In the rows, 128 means zero.
One turn sends every row of this set to another row. A few are shown first. Where does it send the rows asked after them?
z_538: [153 138 171 157 134 135 125 162 124 150 132 140 139 138 148 139 126 117
 151 108 124 127  94 105 129 166 112 105 131 128 115 164 136 146  92 183]
z_934: [131 140 180 173 122 129 110 124 119 107 113 172 132 107 152 124 168 133
 154  97 143 161 119 125 153 165 143 112 149 157 102 150 140 143 110 120]
z_569: [146 142 182 140 145 112 120 173 110 154 130 150 131 138 150 125 127 111
 149 103 152 129  93 112 124 155 111 100 137 148 107 169 151 143  96 175]
z_414: [123 123 150 116 164 115 132 169 105 118 138 133 157 148 141 139 160 149
 154 134 124 117 116  94 125 129 133 131 150 139 122 176 181 149 124 170]
z_86: [110 122 156 109 167 118 108 169  85 115 132 129 157 135 138 146 162 139
 142 121 122 115 104  93 135 142 130 121 149 133 128 171 165 168 119 164]
z_202: [124 124 179 158 146 104  97 167  84 130 152 175 132 119 142 141 128 134
 143 125 126 127 107 121 125 164 130 103 166 106 120 145 171 158 153 149]
z_99: [135 143 138 142 100 128 118 160  91  98 153 168 127 106 135 127 147 129
 119 129 162 154  99 121 139 117 112 120 162 130 140 135 136 137 123 122]
z_518: [145 133 144 138 101 125 114 160  82 110 157 162 120 105 132 132 133 125
 119 124 157 162  90 131 142 121 115 124 158 140 128 127 153 130 127 107]
z_132: [117 152 144 159 137 136 104 130 117 135 128 139 128 119 156 126 132 155
 142 101 105 131 120 135 170 157 117 162 126 131  88 135 148 121 101 121]
z_608: [121 133 189 149 155 118 107 174  83 156 122 181 122 118 138 145 134 142
 150 141 118 134 110 129 119 149 138 106 149 112 119 152 176 156 141 161]
z_273: [118 111 158 119 122  76 139 128 115 112 102 139 118 154 137  98 170 128
 124 132 103 148 117 142 130 151 145 132 141 136 118 149 152 134 125 158]
z_221: [119 109 149 116 122  88 133 131 112 114 104 150 111 145 136  94 170 135
 130 142 100 147 115 139 126 122 136 141 155 139 116 142 163 127 116 157]
z_650: [125 107 156 136 166 119 130 155  90 117 137 129 157 143 121 154 154 149
 150 121 129 114 109  98 133 136 137 131 128 132 118 175 168 164 105 161]
z_61: [113 122 157 128 162 119 111 165  80 124 136 135 144 130 124 148 149 147
 161 132 125 114 113  90 127 134 128 133 139 157 121 182 162 158 110 161]
z_398: [128 106 160 116 117  86 143 132 116 115 115 152 110 136 129 103 163 128
 113 137 101 156 115 142 117 141 133 148 147 143 111 134 159 140 126 167]
z_37: [113 153 151 152 128 140 113 124 127 144 140 137 126 128 151 134 135 159
 154 104 102 136 108 143 172 152 129 169 129 145  97 139 155 136 108 129]
z_644: [148 137 132 128  97 118 118 160  97 106 142 164 126 110 144 132 142 134
 121 131 166 155  91 120 141 122 125 125 149 132 131 140 145 137 135  99]
z_746: [137 143 139 132 101 118 110 169  91 112 145 158 121  95 141 133 141 144
 109 132 165 154  95 126 153 130 123 119 155 135 132 132 141 144 132 113]
z_400: [127 137 191 141 149 124 117 164  74 135 127 174 129 128 128 140 133 138
 131 123 122 132 111 137 126 154 137  93 154 108 132 149 164 155 164 159]
z_915: [138 140 140 134 104 125 120 168  93 103 158 165 122 109 136 132 138 133
 125 127 153 154  89 120 138 111 116 122 148 133 126 125 133 125 125 104]
z_484: [149 142 140 125 102 128 111 161  97 111 150 164 126 101 141 130 143 135
 118 124 161 155  89 113 157 129 123 120 153 152 137 120 143 138 129 122]
z_44: [116 108 151 117 123  80 141 125 117 110 103 145 113 144 134  99 164 123
 128 140  98 149 103 139 124 136 136 128 143 138 112 136 152 128 115 144]
z_798: [129 132 153 146 119 112 110 158  82  97 120 171 144 135 128 157 165 143
 109 107 145 144 133 152 134 152 154 111 145 142  94 132 169 144 137 126]
z_930: [127 126 119 137 156 107 135 149 118 115 130 141 132 128 147 149 171 162
 144 105 122 167 116 155 125 117 116 134 134 148 117 172 143 117 113 167]
z_64: [121 111 155 111 119  82 149 129 103 119 102 141 121 142 135 104 168 123
 120 137 104 153 109 152 132 134 131 141 157 137 113 132 157 132 126 147]
z_546: [124 145 150 143 132 142 108 124 118 148 127 127 132 120 156 128 145 151
 148 108 101 139 126 142 171 139 117 164 124 131  96 135 141 133 104 123]
z_515: [120 132 177 164 153 110 106 176  98 135 123 178 143 128 149 126 137 140
 143 150 118 134 113 123 123 151 133  98 149 112 124 151 169 159 158 150]
z_463: [143 131 185 132 141 124 133 169 118 156 143 150 150 134 152 125 139 116
 149  97 137 124  97 111 113 155 101 114 134 129 109 170 135 139 109 177]
z_336: [118  97 150 117 130  92 153 141 113 120 106 139 112 138 132 100 178 129
 122 138 116 152 114 141 122 139 138 150 149 143 111 142 149 135 121 157]
z_791: [140 138 160 145 136 111 118 182 121 150 146 155 142 127 144 129 124 111
 154  89 137 130  99 115 132 155 111 101 150 124 111 166 142 129  93 179]
z_23: [121  95 147 121 120  93 149 128 113 120 113 139 108 147 127 108 167 124
 125 143 100 149 118 148 130 135 138 128 143 138 107 137 154 124 116 156]
z_54: [133 137 147 112 126 112 114 150  93 117 128 169 155 133 122 159 164 152
 106 117 141 168 133 162 130 144 141 111 146 150 101 143 174 139 126 134]
z_800: [106 146 200 160 147 116 120 166  95 144 142 171 132 126 140 146 133 137
 148 138 116 132 111 121 132 154 129  94 157 105 132 150 169 158 140 150]
z_345: [132 138 162 177 121 141 113 121 141 110 113 158 128  99 153 122 148 120
 159 113 136 157 125 131 148 157 137  99 139 147 110 164 133 132 112 140]
z_114: [129 144 151 151 123 143 108 124 114 149 125 130 133 129 154 130 128 154
 146 104 103 143 118 126 166 156 127 161 113 141  89 142 147 129 105 123]
z_904: [124 137 149 151 136 149 117 133 117 149 135 135 141 116 160 143 131 149
 143  94 106 138 122 142 173 153 119 157 117 131  90 142 156 131 112 123]
z_728: [121 140 149 140 132 141 108 126 121 146 127 137 133 123 148 130 129 149
 143  99 102 130 114 137 165 149 124 157 117 130  81 134 147 127 111 114]
z_654: [138 143 154 130  93 124 117 159  87 100 148 154 127 102 144 126 136 132
 124 130 160 162  97 123 149 130 119 130 154 135 129 127 130 133 120 108]
z_423: [113 120 156 124 167 115 128 165  88 113 140 134 140 133 135 141 169 149
 161 105 105 118 127 100 129 134 116 133 143 144 129 180 164 161 115 162]
z_775: [133 149 175 135 131 137 123 158 122 143 135 156 147 138 163 123 125 117
 157  96 145 133 104 116 126 165 104  97 134 139 126 169 142 150  94 165]
z_908: [117 148 155 160 134 136 118 128 125 156 130 138 131 120 152 134 134 152
 140 106 110 129 122 144 169 161 121 159 126 140  98 142 142 128  91 123]
z_521: [124 132 145 146 147 130 122 145 123 107 122 133 121 120 133 132 170 155
 144 114 112 174 107 159 137 120 112 132 139 155 107 177 128 122 118 178]

z_798 turns into z_345
z_423 turns into z_400
Now find these:
z_608 turns into z_569
z_463 turns into z_86
z_202 turns into z_538
z_934 turns into z_521
z_791 turns into z_650
z_654 turns into z_546
z_273 turns into z_99
z_44 turns into z_915
z_746 turns into z_908
z_221 turns into z_518
z_132 turns into z_23
z_484 turns into z_37

One turn sends every row of this set to another row. A few are shown first. Where does it send the rows asked after them?
z_944: [ 90 110 105 129 148 128 116  95 137 129 144 121 147 139  99 109 122 132
 117 112 143 125 113 137]
z_820: [107 134 115 150 137  95 127 129 131 124 102 108 142 142 129 112 154 125
 151 138 139 103 139 148]
z_592: [143 135 141 136 153 136 119  98 132 147 110 100 128 128 104 142 122  91
 156 146 126 144 114 115]
z_223: [146 117 133 142  99 121  77 143 106 135 129 123 138 141 125 138 143 103
 115 132 138 105 122 130]
z_805: [138 112 138 111 120 121 164 137 147 133 133 115 133 141 154 142 127 105
 108 110 137 123 138 122]
z_907: [152 114 136 143 123 128 140 118 156 161 144 115 135 138 108 136 133 154
 106 125 145 104 131 150]
z_885: [110 152 104 162 112 120 135 100 120 131 118 117 138 129 110 134 127 104
 157 115 139 134 123  96]
z_225: [109 107 135 148 146 119 151 123 106 163 125  96 125 135 133 136 129 145
 113 108 111 120 139 128]
z_90: [117 150 152 128 132 136 124 114 137 146 128 123 103 103 133 107 122 163
 133 120 129 138 106 141]
z_442: [119 154 110 134 128 116 158 143 123 134 121 129  94 105 117 136 134 130
 112 107 133 137 105  98]
z_975: [ 98 131 125 152 131 129 106 136  94 126 109 121  97 122 111 159 136 119
 136 127 139 101 102 137]
z_143: [111 127 106 112 140 126 100  96 149 121 141 131 146 128 103 113 115 132
 120 117 154 128 129 149]
z_181: [104 144 138 137 133 100 102 118 101 135  98 119 114 123 132 151 142 107
 146 119 144 107 110 151]
z_430: [165 154 125 124 103 123 109 143 133 144 138 128 117 109 116 117 122 143
 105 121 132 146 136 118]
z_843: [137 127 157 124 128 146 123 107 135 144 134 134 140 147 115 140 121  96
 154 147 108 145 103 116]
z_994: [132 116 143 134  80 133 102 130 108 120 139 142 136 143 119 147 126 102
 130 128 141 116 110 144]
z_416: [148 113 146 135 130 150 125 119 159 158 144 114 127 129 124 130 124 158
 108 130 140 107 131 142]
z_401: [118 144 141 153 159 120 129 125 120 137 123 160 121 127 120 142 161 116
 143 127 132 119  83 122]
z_375: [141 115 140 122 145 138 109 155 126 132 116 125 130 145 111 128 126 109
 130 163  97 124 116 113]
z_606: [144 109 141 145 122 150 134 113 147 156 155 123 131 124 119 139 130 158
 109 127 143 107 123 143]
z_45: [122 143 114 128 137 115 162 142 124 129 107 122 108  93 133 138 131 122
 109 113 144 124 107 102]
z_360: [135 132 107 150 111 111 138 112 151 121 122 113 156 142 121 134 148  95
 140 131 166 110 135 121]
z_726: [ 83 121  96 112 146 119 119 120 132 117 143 135 137 142 122 119 135 114
 112 104 133 131 116 113]
z_313: [158 131 135 140 127 129 105 132 116 130 147 137 128 147 129 149 141  94
 147 125 131 153 150 145]
z_17: [128 127 113 147 118 125  97 148 134 127 123 130 143 147 113 119 137 148
 129 150 124  93 151 136]
z_698: [172 133 125 148 144 129  98 133 120 147 119 142 143 133  96 157 118 112
 121 133 131 115 144 116]
z_658: [111 135  87 104 144 123  97 125 139 114 137 140 134 126 115 125 124 117
 104 111 146 128 131 113]
z_523: [161 146 131 118 105 141 117 134 136 137 134 119 117 103 130 116 107 131
 110 120 137 149 132 106]
z_364: [121 156 145 134 132 111 128 116 135 154 126 124 109 110 122 112 134 169
 132 120 132 133 115 159]
z_670: [105 134 133 150 119 115 111 109  84 137 100 112 121 122 104 152 109 106
 144 113 134 117 112 134]
z_881: [123 154 117 142  85 141 112 117 133 122 143 154 139 140 116 140 118 121
 151 125 125 134 133 108]
z_31: [132 130 140 113 162 122 116 143 132 124  99 111 117 134 127 130 138 103
 150 163 117 133 122 141]
z_525: [149 121 136 141  97 120 101 119 123 135 121 132 150 132 111 151 131  97
 117 129 161  93 102 129]
z_666: [119 143 122 127 134 123 162 135 130 129 109 116 106 101 131 128 124 117
 109 109 136 134 104  91]
z_683: [108 109 143 140 152 119 152 120 124 162 120  90 127 139 137 122 127 141
 116 109 117 118 133 128]
z_453: [ 96 106  97 118 140 132 114 108 135 125 155 121 142 151 112 130 121 115
 115 105 137 132 142 130]
z_793: [ 94 153 114 150 121 138 111 133 125 125 124 151 119 133 109 132 129 158
 149 138 117 105 122 121]
z_245: [129 117 126 178 152 125 129 129  91 135 117 116 124 127  93 120 138 113
 137 131 126 135 100 115]
z_268: [156 126 140 127 148 130 122 123 150 133 115 111 135 128 115 125 146  91
 142 163 140 126  96 123]
z_278: [102 139 101 112 144 113  93 111 133 123 129 133 142 119 109  95 121 129
 115 114 140 135 114 125]
z_582: [120 152 149 134 124 126 128 107 126 149 130 124 111  97 132 116 124 161
 141 118 137 145 110 154]
z_41: [136 114 133 111 114 113 159 145 133 132 138 129 137 135 159 143 138 112
 107 111 132 126 140 127]
z_619: [140 124 126 118 103 115 167 141 137 131 146 127 127 145 138 147 135 108
 109 104 134 136 137 123]
z_686: [119 128 141 124 153 155 127 129 131 135 117 137 115 140 105 160 117 113
 149 152 102 122 109 116]
z_65: [122 138 154 143 144  97 127 126  95 134 105 145 143 134 116 112 125 118
 150 129 110 138 108 146]
z_13: [111 114 130 149 138 103 164 120 115 161 123  93 126 142 118 131 130 134
 118 103 118 128 135 130]
z_900: [166 143 124 125 102 128 115 131 125 139 132 121 127  93 125 115 115 131
 106 122 142 148 130 110]
z_144: [158 119 132 139 133 135 137 135 139 111 129 152 131 133 101 157 127 107
 136 144 155 115 124 158]

z_268 turns into z_592
z_453 turns into z_726
z_245 turns into z_313
Now find these:
z_820 turns into z_360
z_13 turns into z_619
z_225 turns into z_41
z_523 turns into z_90
z_181 turns into z_525

One turn sends every row of this set to another row. A few are shown first. Where does it send the rows asked after them?
z_597: [123 121 100 155 127 120 106 145 143 167 118 106 124 134 141 117 118 124
 102 130 170 107 142 144 107 120 105]
z_253: [125 122 114 155 107 119 116 143 124 124  79  96 146 142 147 154 116 139
 110 115 159 103 174 102 126 154 111]
z_419: [121 118 125 137 119 137 141 174 153 120  89 100 153 156 107 106 134 136
 102 163 143 114 155 106 117 132 123]
z_852: [114 105 133 118 110 125 123 126 139 121 130 157 160 134 134 151 118 150
 134 126 140 132  98 149  99 130 158]
z_593: [117 103 135 120 117 129 114 126 135 111 124 154 160 128 134 155 114 155
 139 132 135 124 103 139  99 126 166]
z_558: [112 105 137 119 110 126 120 128 145 122 128 154 155 131 135 153 118 158
 136 127 137 132  95 147  99 127 155]
z_755: [117 107 138 117 110 126 115 131 132 114 124 152 160 131 142 156 117 158
 141 128 137 127  99 139 103 129 161]
z_340: [135 104 142 167 126 159 142 130 135 130  97  88 139 145 144 149 127 128
 109 181 145 134 132 135 110 119 117]
z_321: [ 91 120 120 163  90 129 125 133 156 134 132  98 133 145 126 113 136 143
  97 124 154 112 175 128 110 152 124]
z_588: [143 121  97 144 114 113 101 154 115 161 122 107 139 135 154 133 126 132
 118 136 177 102 160 128 124 140 126]
z_16: [112 104 138 124 119 132 115 124 141 111 121 154 156 127 132 151 113 153
 136 129 132 125  99 144  95 120 159]
z_860: [128 116 124 135 115 135 140 176 145 119  89 100 157 156 110 111 136 138
 105 164 146 112 161 102 122 139 130]
z_957: [111 109 142 121 118 128 114 128 137 113 120 150 155 130 138 151 114 156
 137 126 133 127  92 144  96 120 153]
z_49: [151 128 125 156  84 128  95 139 125 130  95 143 140 154 152 140 134 126
 115 153 155 115 156  93 139 144 129]
z_43: [145 104 141 161 119 156 139 135 120 126  99  88 146 146 151 156 129 131
 117 184 149 131 142 125 119 128 127]
z_152: [117 114 105 158 102 119 128 137 157 146  90  97 130 141 133 151 121 139
  98 111 161 115 168 121 120 153  99]
z_955: [134 120 119 164  87 129 110 131 173 154 103 146 117 153 133 128 136 124
  96 146 155 129 142 120 127 134 109]
z_797: [103 127 125 159  89 129 112 139 118 112 123  96 151 146 140 121 134 145
 111 130 154 102 184 108 121 158 137]
z_15: [116 108 137 119 112 125 119 127 128 112 123 155 165 134 138 151 115 148
 138 126 138 127  98 142 100 129 160]
z_476: [143  99 132 163 114 154 147 133 138 141 107  91 138 146 143 157 135 135
 111 183 150 138 142 134 118 132 125]
z_559: [ 85 132 138 168 108 136 112 133 134 106 112  92 143 145 131 104 121 135
  98 126 145 100 165 116 102 134 118]
z_808: [116 101 132 120 114 128 118 126 146 117 128 156 155 127 131 155 116 155
 135 131 135 127 103 147  99 126 164]
z_475: [108 124 120 164 121 125 118 137 142 122  70  93 136 141 137 141 108 130
  99 111 153 104 158 113 110 135  93]
z_626: [126 114 122 135 113 134 144 174 156 127  93 101 151 157 106 109 137 140
 103 162 147 116 159 108 120 139 127]
z_762: [111 109 139 121 117 128 120 125 137 113 123 155 160 133 135 147 112 147
 134 126 137 128  93 147  95 122 154]
z_942: [127 136 143 171 109 138  93 132 138 118  79 137 133 153 142 116 118 114
 101 148 145 112 132 104 116 113 106]
z_384: [129 132 114 153 135 123  91 151 108 138 100 100 141 135 155 117 109 120
 112 134 166  91 143 124 110 114 112]

z_419 turns into z_860
z_16 turns into z_593
z_49 turns into z_955
Now find these:
z_957 turns into z_755
z_340 turns into z_43
z_852 turns into z_762
z_588 turns into z_597
z_559 turns into z_797
z_152 turns into z_475

